(in the rows, 128 means zero)
One turn moves each row of this set onto another row. After a few examples, where does it send each row asked below?
Z_957: [142 149 114 140 128 121 124 147 126 111 158 133 134 110 170 123 154 126
 128 123 130 153  92 136 135 111 125 133 150 149 130 141 134 123]
Z_6: [116  99 127  76 145 132 134 123 108 142  80 156 133 132 154 128 154 130
 130 107 119 144 100 151 119 120 105 116 140 153 123 127 128 135]
Z_75: [118 110 141 121 112 134 143 105 122 129  85 164 127 132 144 155 151 112
 124  90 115 140 114 161 132 149 106 125 136 133 137 135 130 127]
Z_951: [144 126 122 123 137 131 129 125 109 145 133 158 140  99 101 127 133 114
 126 130 133 137  96 130 126 126 137  96 135 150 133 134 131 136]
Z_925: [139 120 127 126 140 166 133 117 122  72 101 151 105 134 160 132 148 123
 133 139 124 146 102 149 124 137 130 100 124 148 119 142 123 141]
Z_649: [157 148 121 113 136 103 133 119 119 119 142 141 122 108 177 124 143 107
 131 131 140 135 103 133 125 104 138 115 124 158 114 143 131 131]
Z_24: [146 107 126 129 134 176 133 126 106 133 123 135 103 119 161 128 135 137
 123  99 138 134  99 149 133 139 119 173 116 147 116 157 119 138]
Z_799: [124 123 135 104 128 149 152 125  84 108 129 139 115 106 149 150 172 119
 145 127 136 136  84 137 110 127 117 153 127 140  94 138 127 127]
Z_646: [131 106 100 137 171 119 125  96 104 120 120 170 123 142 151 131 165 136
 132 115 126 141 126 138 134 135 120 113 164 141 136 146 119 114]
Z_88: [141 114 128  95 145 102 129 121 106 144 127 150 122 164 131 122 148 152
 122 102 120 141 101 132 136 123  98 136 135 146 126 127 115 136]
Z_745: [128 131  96 118 125 147 128 144 112 140 143 143 133 113 123 120 164 129
 116 117 115 144 102 141 128 165 140 118 152 138 139 145 117 150]
Z_81: [ 97 114  99 121 145 146 134 104 112 123  95 153 142 138 131 142 160 122
 140  88 130 150 102 146 131 123 118 136 161 152 124 133 130 113]
Z_147: [134 120 133 132 133 111 143 124  81 135 109 157 104 125 155 161 140 129
 112 104 141 151 106 142 141 146 114 120 148 116 126 119 136 127]
Z_170: [144  97 124 144 166 177 136 122 106 116 112 152 117 103 158 127 128 127
 129 107 156 135  93 144 128 115 119 142 115 145 126 149 124 132]
Z_631: [141 108 137 128 159 170 139 119 115 129 115 148 111 133 173 121 134 135
 135 105 146 121  99 132 116 135 108 144 115 168 134 173 114 131]
Z_459: [121 153 113 117 143 131 143 126 101 143 134 158 136 121 138 128 132 117
 130 112 119 123 105 122 109 174 119  93 127 157 127 146 119 134]
Z_97: [139 153 114 131 122 113 141 135 135 101 149 158 122 123 184 117 137 125
 120 115 117 128 111 126 122 133 127 124 121 138 116 143 126 128]
Z_152: [111 120 141 144 130 130 130 115 135 106 118 124 127 131 138 133 145 149
 150 119 122 127  99 131 111 122 110 145 135 165 122 166 134 160]

Z_75 -> Z_6
Z_631 -> Z_170
Where do these go?
Z_745 -> Z_459
Z_88 -> Z_646
Z_97 -> Z_649
Z_152 -> Z_925

